In the rows, zero is written as 128.
A single turn carries every row of the set below to another of its rows. Some are shown first; where does it send the rows asked next?
Biz: [130 129 140 111 127 100 131 121 109 122 127 132 155 153 137 136 106 110
 101 129 113 153 136 141 146 140 121 121 110 111 170 137 123 117 108 151
 123 137 132 113 119 131 128 128 143  96 138 138]
bir: [130 128 139 112 132 101 129 122 111 124 125 134 154 154 137 137 106 106
 104 130 111 155 133 139 142 139 122 125 108 112 168 137 124 116 107 155
 123 138 134 114 124 136 127 126 141  95 140 141]
sono: [107 144 154 114 145 117 108 125 129 113 126 133 154 144 143 113 106 109
 110 127 104 145 145 133 155 121 113 149 128 112 144 148 123 130 132 139
 142 129 134 104 114 136 126 109 141 109 142 126]
tunur: [127 131 140 109 128  99 132 122 112 122 127 134 157 153 140 134 110 112
  99 127 112 151 136 136 147 139 120 123 109 112 170 141 122 120 109 149
 123 138 130 112 121 131 130 128 142  96 138 138]
Nir: [129 108 135 109 119 131 130 125 122  92 139 167 110  85 144 103 113 108
 117 111 129 141 132 132 174 134 123 143 129 120 136 119 112 116 119 159
 131 169 143 107 132 157 117  96 140 108  86 149]
fet: [133 117 140  88 134 106 104 134 105 108 118 154 157 144 138 116  99 111
 113 135  99 120 142 121 139 135 128 132 130 110 136 110 123 110 129 153
 135 142 126 128  97 170 153 127 144 114 117 113]
fudo: [124 106 122 112  96  91 130 119 116 118 118 175 107 113 139 111 132 114
 126 135 132 129 152 107 155 129 122 129 140 120 139 118 116 105 119 160
 137 144 145 123 112 162 131 128 136 123 109 124]
nid: [136 113 139  93 138 108 101 131 107 112 115 153 151 144 135 119  96 105
 119 136 101 125 140 126 137 137 130 130 129 111 138 108 123 106 127 159
 136 139 131 129  97 172 149 124 143 114 115 117]
Numi: [126 105 120 107 103  88 124 117 118 123 119 180 110 116 140 114 129 113
 128 135 131 133 147 108 152 128 122 132 140 120 138 120 117 103 118 164
 140 148 147 122 114 163 129 123 138 122 108 128]
Mamet: [118 120 136 111 128 138 137 123 125  98 147 161 129  95 139 100 103 108
 104 111 133 146 142 142 189 138 129 140 110 119 140 129 109 125 120 151
 125 165 135  96 124 149 123 103 144 106  92 162]
vivun: [122 111 122 100  97  88 126 124 117 117 118 178 118 113 145 109 133 119
 119 135 127 128 151  99 153 125 119 135 140 121 138 121 116 106 122 155
 144 148 144 117 115 159 134 127 139 118 107 122]
faso: [138 111 140  98 132 114 107 127 105 109 118 148 146 145 133 119  97 102
 118 140 106 123 144 132 141 136 130 124 129 112 139 105 122 107 127 159
 128 137 126 133  92 171 148 126 142 118 113 114]
kezap: [119 119 134 109 133 137 132 125 129  99 146 166 132  95 144 101 103 110
 105 110 129 148 138 141 184 136 128 147 110 120 137 130 110 127 119 154
 131 167 135  93 126 152 123 100 146 104  92 162]
tet: [122 106 120 103 101  88 121 122 118 120 116 182 115 114 145 112 132 116
 124 134 127 129 148 101 151 127 120 137 139 121 136 120 118 107 121 161
 144 148 144 118 117 163 133 123 141 119 109 125]
Dif: [119 119 135 111 131 139 135 125 127  98 146 163 129  96 140 101 100 107
 105 112 132 147 139 143 187 138 128 144 109 118 139 130 111 125 120 154
 129 165 136  94 125 152 122 100 142 105  91 163]
Litu: [127 111 140 110 113 133 136 125 119  89 141 162 107  85 142 103 116 111
 113 109 129 140 139 135 177 133 123 138 130 121 138 115 111 117 121 156
 126 166 140 109 127 155 118  99 137 110  86 144]
met: [136 118 143  95 126 110 113 128 101 105 118 144 149 143 133 117 102 109
 112 136 108 119 149 129 143 139 130 121 128 110 138 104 122 108 129 155
 126 137 125 132  92 168 152 131 140 117 114 111]
gulo: [127 129 139 108 133  98 126 124 115 122 126 137 157 154 141 137 107 108
 103 128 107 155 132 136 143 139 122 128 108 112 169 141 122 118 108 151
 128 137 133 112 124 134 130 124 142  92 137 141]
tofuf: [126 132 140 107 130  97 127 123 112 122 126 136 159 153 142 135 109 112
  99 126 109 155 134 133 146 138 121 126 109 113 168 141 122 120 110 149
 127 140 131 111 122 131 132 129 143  92 137 138]
nodap: [126 110 137 102 120 129 126 130 122  91 140 170 116  85 150 102 115 110
 115 108 123 141 131 124 172 132 122 149 128 121 134 121 112 117 119 155
 135 172 140 104 133 157 120  96 142 105  87 149]
nok: [122 110 124 105  94  91 129 119 115 116 120 176 113 114 143 110 133 120
 122 134 131 127 154 104 156 125 121 129 140 120 138 119 117 107 123 157
 137 144 141 121 111 161 133 130 137 119 108 121]
putir: [106 146 159 118 141 120 117 125 126 109 124 122 151 143 136 113 109 112
 106 129 115 145 151 136 161 122 115 140 130 113 147 144 125 130 131 136
 135 125 130 107 107 134 129 114 137 111 141 122]
fafu: [124 117 138 100 116 123 131 131 121  86 143 168 119  84 151  99 119 118
 107 105 123 137 137 120 176 131 121 145 131 124 135 124 110 121 121 151
 132 170 137 102 131 155 121  99 141 105  86 146]
pav: [111 141 159 126 141 127 118 120 124 112 125 122 141 143 131 114 106 104
 114 134 117 145 153 147 161 126 116 136 128 112 149 141 124 126 129 142
 130 124 136 113 105 136 124 109 133 114 142 122]
mikap: [117 122 137 108 130 134 133 128 127  97 147 164 135  95 146  99 104 111
 101 107 128 143 142 139 187 135 126 145 112 119 137 132 109 128 123 149
 129 166 133  91 125 148 126 102 144 103  91 162]
goz: [133 119 144  90 126 108 109 132 102 105 120 148 156 141 136 115 101 114
 110 134 102 117 148 121 143 136 128 125 129 111 138 110 122 111 131 153
 130 139 123 129  93 167 156 131 144 114 115 111]
Fefu: [110 138 152 120 153 120 103 124 130 118 119 137 147 144 137 118 102 101
 118 134 106 150 141 139 148 122 116 150 127 108 145 144 125 126 127 145
 143 129 139 106 116 140 122 103 140 110 143 130]
sabe: [114 135 154 128 148 126 112 118 128 117 123 128 139 147 132 121 100  99
 121 138 114 151 144 149 154 126 117 142 128 111 147 142 125 125 128 149
 134 125 139 111 112 141 118 105 137 115 143 129]
zadug: [116 122 136 110 128 137 137 125 125  95 149 162 132  94 143  98 105 112
 102 108 131 143 145 141 191 137 126 141 111 120 139 130 110 128 120 150
 127 164 133  95 122 149 125 105 145 105  89 161]
ganer: [125 118 141 105 111 131 137 127 118  85 144 161 115  83 148  98 119 117
 108 106 129 136 141 127 179 131 121 138 130 122 138 119 112 121 120 149
 127 168 138 106 127 151 123 102 138 106  86 143]

met turns into fet
zadug turns into kezap
ganer turns into nodap
Now these:
Fefu turns into pav

A single turn carries every row of the set below to another of its rows. Some are shown first; where does it send the rows asked next?
kaz: [124 102 123 126 117 107 121 115 113 120 139 131 122 142 142 123 120 111
 130 120 146 136 110 143 114 136 115 139 128]
rizu: [129 114 135 120 129  96 124 133 112 142 119 122 135 133 142 114 129 132
 136 130 129 150 115 144 101 142 132 136 119]
riv: [128 116 142 131 132 118 118 136 112 103 107 137 122 121 138 104 116 131
 127 128 127 140  93 117 112 136 118 126 144]
Relas: [153 146 135 131 133 143 119 120 136 144 127 122 109 144 133 126 135 126
 110 123 120 126 147 108 126 136 112 123 130]
Sof: [137 137 145 157 138 142 137 130 114 132 115 136 143 131 116 150 129 105
 132 106 127 131 121 134 131 152 152 123 116]
semek: [151 156 135 140 122 141 123 120 132 146 128 122 115 139 135 134 132 133
 113 125 117 119 148 118 130 141 117 125 132]
rekeg: [117 118 115 142 142 115 113 114 124 119 119 142 135 123 147 110 117 121
 121 143 136 125 102 125  96 133 141 129 130]
Zovo: [129 119 131 130 132 101 128 127 108 140 120 119 138 129 145 105 119 139
 135 130 116 146 126 143  98 133 131 119 120]
musev: [119 119 113 129 129 117 111 118 111 122 120 138 132 119 146 115 119 123
 128 147 137 127  96 109 102 132 136 128 134]
pizel: [143 160 129 159 131 154 122 125 113 123 130 140 122 133 131 130 146 129
 118 110 121 145 128 113 124 134 131 142 123]
dubeb: [121 102 142 118 144 130 128 137 126 118 112 121 135 136 142 103 104 109
 132 124 129 147 116 120 103 136 131 130 126]
dapi: [124 106 123 127 119 111 104 112 112 128 130 132 121 142 138 117 125 120
 131 139 144 130 113 142 108 137 116 141 131]
Sinin: [126 137 114 124 141 126 141 112 104 112 122 128 133 138 104 155 113 113
 123 126 131 115 138 123 135 148 150 126 128]
gurub: [123 108 151 121 140 124 121 142 113 120 118 117 139 136 141  99 120 111
 143 133 127 146 117 118 105 143 125 126 128]
vedom: [136 132 113 127 139 133 143 120 105 115 120 125 133 142 106 159 105 116
 124 129 128 119 135 117 138 147 145 118 130]
nise: [140 139 139 157 141 142 143 130 110 129 121 145 149 140 117 147 135 113
 134 104 133 132 117 128 129 142 149 131 115]
vugu: [139 138 118 138 143 116 141 128 124 113 119 126 128 148 115 140 120 121
 134 135 110 121 150 101 127 148 108 105 130]
teko: [118 114 116 141 130 126 110 106 115 127 122 141 133 123 153 112 117 125
 123 143 129 131 114 110  92 133 139 127 129]
sul: [136 135 118 133 156 115 132 130 129 121 120 121 122 147 119 139 123 118
 122 139 109 115 148 100 123 152 112 106 129]
suz: [139 139 139 154 148 137 135 128 105 131 118 137 140 136 116 150 132 113
 135 102 129 123 106 136 133 141 150 127 119]
Soni: [132 142 122 139 142 120 142 136 130 112 120 122 122 138 117 141 119 112
 124 135 104 120 144 106 128 154 109 105 131]
bulaf: [154 151 135 136 125 136 126 115 132 141 124 129 117 147 132 127 136 135
 119 126 116 127 155 110 125 135 111 123 132]
Digig: [144 156 132 153 139 152 112 125 111 125 131 131 113 132 128 134 147 121
 115 103 122 143 118 118 128 133 127 141 120]
Lutol: [147 158 134 158 136 154 118 126 111 118 131 134 123 126 127 137 140 123
 109 116 119 147 126 117 128 141 139 138 122]
Pabak: [139 144 127 134 145 117 129 128 124 111 120 119 126 141 119 145 124 119
 125 134 104 122 151 105 133 155 107 108 124]
bodur: [122 106 117 121 127 105 106 112 118 122 128 128 120 137 148 127 118 111
 134 128 137 141 117 138 112 132 110 136 122]
sike: [133 163 126 158 133 155 116 127 111 121 127 134 118 119 128 133 140 124
 112 111 119 139 127 118 128 136 130 137 120]
vono: [128 123 140 132 130 113 115 127 117 109 112 132 120 116 154 107 112 126
 135 119 128 131  99 122 119 128 117 118 148]
tadi: [116 104 152 127 137 132 125 134 119 113 123 127 138 137 149 102 117 108
 134 116 131 143 121 112 102 144 126 137 124]
mobip: [133 130 114 127 157 121 143 122  98 118 119 126 132 144 105 151 112 119
 128 128 126 117 133 121 131 144 153 117 132]
ponu: [153 151 140 129 123 136 123 114 133 145 126 124 116 136 130 132 133 124
 110 128 115 129 154 121 130 135 117 120 127]
Riba: [132 132 112 128 143 126 148 118 101 112 122 133 140 148 104 152 113 118
 133 123 134 119 135 119 134 140 145 121 128]
buba: [132 121 136 131 138  99 121 127 110 132 123 117 131 129 148 103 123 129
 134 126 127 154 124 150 103 138 141 130 130]
Zek: [132 121 136 131 129 104 128 126 109  99 118 134 129 119 138 106 111 130
 127 123 124 133  95 124 117 124 116 113 141]
samil: [133 142 139 153 144 140 137 132 114 130 121 136 151 137 115 154 129 112
 128 109 129 121 119 135 133 148 146 132 110]

kaz turns into Zek
samil turns into vedom
gurub turns into dapi
Now these:
suz turns into mobip
Soni turns into ponu
vugu turns into bulaf
dubeb turns into bodur

A single turn carries every row of the set below to another of its rows. Some are shown first; where does it send the rows asked next?
Nazum: [142 100 120 110 136 113 131 132 132 127 124 138 146 140 144 138 133 129
 115 143 103 125 135 131 134 125 125 132 112 123 111  93 127 125 137 123
 118 125 140 134 120 120 128 129 123 132 128]
fuv: [126 146 119 113 145 104 116 137 143 113 131 124 144 128 129 144 141 133
 135 109 130 142 120 134 125 129 145 128 148 117 135 137 127 110 131 120
 140 136 127 127 133 136 101 107 113 139 133]
kav: [129 149 126 121 135 117 108 128 146 114 144 122 130 116 118 142 125 134
 129 120 149 135 124 131 124 114 131 127 161 107 146 145 130 126 120 131
 146 137 128 124 143 132 112 110 128 131 119]
rorot: [132 141 120 112 150 106 117 138 142 113 133 123 143 125 127 147 138 135
 137 105 123 148 119 130 124 131 145 126 143 113 137 136 124 114 137 123
 138 131 129 126 132 141 102 110 114 133 132]
nedi: [138 128 139 141 115 144 144 118 119 134 142 139 118 102 127 111 112 127
 121 143 138 126 130 125 141 122 126 122 132 118 145 115 121 135 113 138
 115 129 131 122 123 103 152 125 129 132 138]
Nogas: [132 137 123 108 150 110 120 141 141 111 132 123 146 129 130 151 136 136
 137 104 117 147 123 131 124 128 146 124 138 114 143 138 126 121 140 126
 135 125 127 129 128 145 107 111 115 132 133]
kubip: [115 145 140 135 133 142 135 134 115 114 111 119 139 136 138 122 121 114
 123 106 137 134 121 117 125 137 128 133 116 153 150 149 129 116 135 120
 133 122 102 132 131 122 130 116 130 136 149]
veb: [140 136 135 146 114 143 145 115 123 134 139 137 118 110 120 112 115 130
 113 140 140 127 132 132 138 118 126 122 130 122 143 119 123 133 110 144
 116 135 132 132 117 101 156 123 127 131 135]
vunet: [121 135 117 137 121 136 123 137 132 130 124 143 108 142 140 135 133 135
 135 151 130 137 148 132 110 139 139 124 116 142 120 136 132 115 128 119
 145 130 132 135 122 152 126 157 126 108 106]
pema: [129 120 116 143 127 132 115 132 135 136 118 135 110 141 131 134 130 145
 132 163 117 133 142 136 116 136 128 130 113 131 112 127 134 120 128 126
 140 134 144 147 123 149 129 155 127 111 108]
dumi: [133 117 138 135 113 138 128 116 124 137 137 126 119 102 126 120 108 129
 118 142 125 112 124 124 139 109 119 131 139 115 143 125 123 150 117 145
 113 124 128 131 125 103 151 125 141 129 136]
gozet: [140 102 121 117 137 106 133 128 123 134 122 140 145 137 136 128 132 136
 122 139 101 136 127 134 136 131 134 133 119 120 108  89 117 116 132 124
 116 130 142 135 118 120 125 133 115 131 131]
gor: [130 115 107 107 131 112 130 122 127 130 129 128 144 150 131 128 141 111
 119 136 115 104 137 146 125 115 121 133 118 130 116  97 129 115 128 123
 126 140 124 145 128 114 126 133 124 137 126]
sesan: [135 110 115 119 135 103 133 121 117 139 123 137 143 139 125 117 135 130
 127 134 107 131 124 144 132 129 137 135 126 121 110  90 114 107 124 124
 119 140 136 140 122 117 122 138 113 133 131]
Mora: [130 125 134 148 114 129 127 109 120 134 116 121 127 117 128 110 108 129
 104 128 130 118 118 121 138 119 118 140 130 134 128 127 128 132 119 139
 112 131 118 139 123  91 146 114 132 141 149]
nopu: [123 117 116 140 125 124 104 129 132 142 116 131 108 135 130 129 128 147
 137 166 113 127 132 136 117 134 128 138 127 128 108 129 132 121 125 124
 137 134 142 146 127 146 122 156 130 113 110]
vad: [129 117 109 114 131 106 132 117 118 138 126 130 143 146 122 117 140 118
 125 132 114 116 129 149 126 121 131 134 125 127 113  94 120 106 123 124
 124 145 127 145 127 115 123 137 117 136 129]
kam: [126 141 137 140 137 143 133 132 125 112 110 114 139 137 136 130 119 121
 113 104 131 143 120 111 122 136 122 132 107 149 143 153 131 122 142 127
 133 116 112 136 126 125 133 112 134 129 144]
lep: [116 133 122 132 121 135 122 139 124 132 127 146 108 136 148 132 133 129
 146 154 131 129 147 129 113 141 141 126 122 140 122 132 129 116 126 114
 144 129 126 127 129 153 123 160 126 113 111]
Bedaf: [129 140 146 118 137 126 127 143 134 107 139 139 141 126 129 147 117 147
 136 119 134 152 137 134 130 119 146 118 154 111 161 141 127 137 121 137
 135 126 129 128 124 147 125 117 116 127 126]
Lan: [123 146 135 118 131 120 111 136 147 108 141 131 137 120 135 147 124 137
 127 129 150 131 131 129 130 113 132 126 164 113 149 145 135 132 118 126
 143 134 127 120 139 133 114 106 125 137 123]
Fik: [109 126 123 129 119 129 113 138 123 136 124 143 108 131 149 132 130 130
 150 157 126 121 140 126 116 136 141 133 132 137 120 133 126 119 126 113
 142 129 124 126 134 151 117 161 131 115 112]
zati: [113 120 122 128 122 130 111 138 120 137 123 139 109 133 141 125 131 128
 151 169 122 112 141 137 119 135 131 136 129 133 121 120 131 118 122 112
 140 135 127 134 136 144 122 160 129 123 115]
Tulan: [146 128 132 148 122 140 143 111 119 133 124 126 123 114 120 111 107 125
 107 122 130 135 124 116 137 131 119 129 111 128 134 120 124 129 126 138
 114 124 122 131 123  96 150 119 129 134 147]
peguf: [122 130 138 145 136 125 116 127 123 124 104 109 135 122 136 123 114 137
 116 112 125 149  99 107 129 140 126 145 128 140 127 153 123 119 138 124
 126 116 121 130 128 119 118 111 135 129 149]
pebar: [129 119 143 135 117 141 139 119 109 131 122 129 129 116 134 113 104 120
 117 125 123 116 127 118 140 124 122 132 121 131 144 122 125 141 124 136
 109 120 109 131 125 100 150 123 133 139 153]
lat: [126 138 126 106 147 111 121 145 141 106 129 127 151 136 135 153 137 135
 135 107 118 141 130 135 125 123 146 124 140 119 147 140 130 125 137 127
 135 127 123 133 125 145 110 110 114 134 133]
Kobaz: [137 132 133 146 111 140 138 111 127 134 136 129 120 115 116 116 114 133
 108 139 136 122 130 134 135 110 122 127 133 124 142 126 126 138 110 151
 116 136 132 143 115 101 158 122 132 129 131]
kuda: [108 142 142 136 130 131 127 131 108 119 109 119 137 129 139 114 119 118
 130 110 136 133 111 117 129 138 131 142 132 151 145 147 123 112 130 116
 130 124 103 127 134 119 122 117 129 140 152]
guve: [115 115 119 133 122 122 102 132 124 142 119 133 109 132 135 125 129 139
 147 169 116 116 132 138 119 133 129 141 135 128 114 125 130 120 122 117
 137 136 133 139 133 143 119 159 130 118 115]
suse: [110 122 120 132 118 122 102 134 129 139 119 135 108 129 145 134 129 137
 145 157 120 123 132 126 115 132 138 140 138 136 115 138 126 122 128 118
 142 128 128 133 131 149 116 159 135 111 109]
dabis: [123 131 114 140 120 128 112 133 137 133 119 137 106 141 136 138 132 143
 131 152 123 137 140 131 109 133 137 131 120 140 114 142 132 117 130 126
 144 130 137 142 120 151 124 155 130 105 103]
Legi: [133 124 134 141 112 137 129 112 128 136 134 123 120 111 120 119 110 133
 110 140 128 114 126 130 136 105 119 130 137 120 142 129 127 146 114 151
 115 130 129 142 119 102 155 123 138 128 132]
ripam: [116 125 116 137 120 121 102 131 135 137 116 131 106 135 139 137 129 143
 136 154 119 130 133 128 111 130 136 140 132 137 112 143 129 121 129 124
 143 130 135 141 126 149 119 156 134 107 104]
Dadar: [121 124 122 130 124 140 122 140 124 132 125 145 111 140 141 130 133 126
 146 167 124 118 151 137 118 137 130 128 116 136 125 118 135 117 125 113
 142 134 130 135 132 147 130 160 125 119 113]
Zin: [140 123 138 139 122 144 145 117 112 131 125 129 126 113 127 113 105 119
 115 121 125 128 127 116 138 131 122 128 111 129 142 118 125 135 127 137
 111 119 116 129 124 101 152 124 130 134 150]
fotup: [123 142 145 117 132 124 119 144 140 104 139 140 141 125 141 149 121 144
 131 129 143 138 137 131 133 115 139 122 161 115 157 143 133 138 119 129
 137 128 127 122 130 141 120 110 120 136 127]
luse: [140 129 130 152 118 133 133 107 123 135 119 122 123 115 121 110 110 129
 102 124 132 130 120 119 137 126 118 135 121 131 127 124 126 127 122 139
 114 131 124 136 123  91 147 115 130 135 147]
tep: [121 147 122 111 143 105 117 140 142 109 130 126 148 135 135 146 142 132
 132 112 131 135 125 137 126 124 146 127 149 123 139 139 130 113 130 120
 139 138 122 130 130 137 104 105 113 141 133]
Febud: [128 134 137 145 138 135 124 128 130 118 106 109 137 130 134 131 115 132
 110 107 126 150 109 107 125 138 122 137 113 142 133 155 129 123 143 129
 129 113 121 134 125 123 126 110 136 126 144]
badi: [121 143 126 107 143 109 119 144 142 106 128 127 152 139 138 151 140 133
 133 110 126 134 130 138 126 122 146 125 146 124 144 140 132 121 133 124
 136 132 121 134 126 142 109 107 113 139 134]
Ritim: [136 121 140 135 115 142 136 119 120 136 141 134 119  98 130 116 109 128
 123 144 130 118 126 121 142 118 123 127 137 113 144 118 121 145 116 139
 113 124 129 122 126 103 150 126 137 133 139]
sunav: [112 135 142 141 132 123 117 128 113 125 105 114 136 121 137 114 116 130
 127 113 131 141 100 112 130 141 131 147 137 144 133 150 120 114 131 119
 126 122 112 126 133 116 116 115 131 136 152]
Sut: [134 149 126 122 139 119 116 126 140 118 144 121 128 117 106 141 121 138
 135 110 140 149 124 134 121 118 136 123 155 103 152 144 125 125 122 138
 145 134 130 129 138 139 116 118 124 122 119]
Vav: [124 120 141 139 114 132 131 115 113 133 117 123 130 118 135 112 106 125
 112 130 125 112 122 120 141 118 121 140 131 134 137 125 127 140 120 137
 109 126 111 136 125  96 147 118 133 142 152]
ropop: [135 145 137 121 140 124 124 134 134 114 141 130 134 121 111 142 117 145
 138 109 133 157 130 136 124 121 144 119 150 106 158 142 122 131 123 141
 139 129 131 131 128 146 122 121 119 121 122]
bituf: [129 125 119 138 127 140 123 138 131 131 123 142 111 143 136 134 132 135
 137 164 122 128 151 136 116 138 129 125 108 134 120 122 136 118 128 120
 142 134 138 142 124 150 133 157 124 114 109]
vidud: [136 106 113 105 134 116 130 129 133 125 127 133 147 148 143 139 137 117
 113 142 109 110 139 137 130 116 119 130 112 128 114  97 133 125 136 122
 123 129 131 139 125 117 129 129 127 135 126]

kam turns into kubip
Mora turns into luse
Nazum turns into vidud
Now these:
guve turns into nopu
Bedaf turns into fotup
Kobaz turns into veb
lat turns into badi
lep turns into Fik

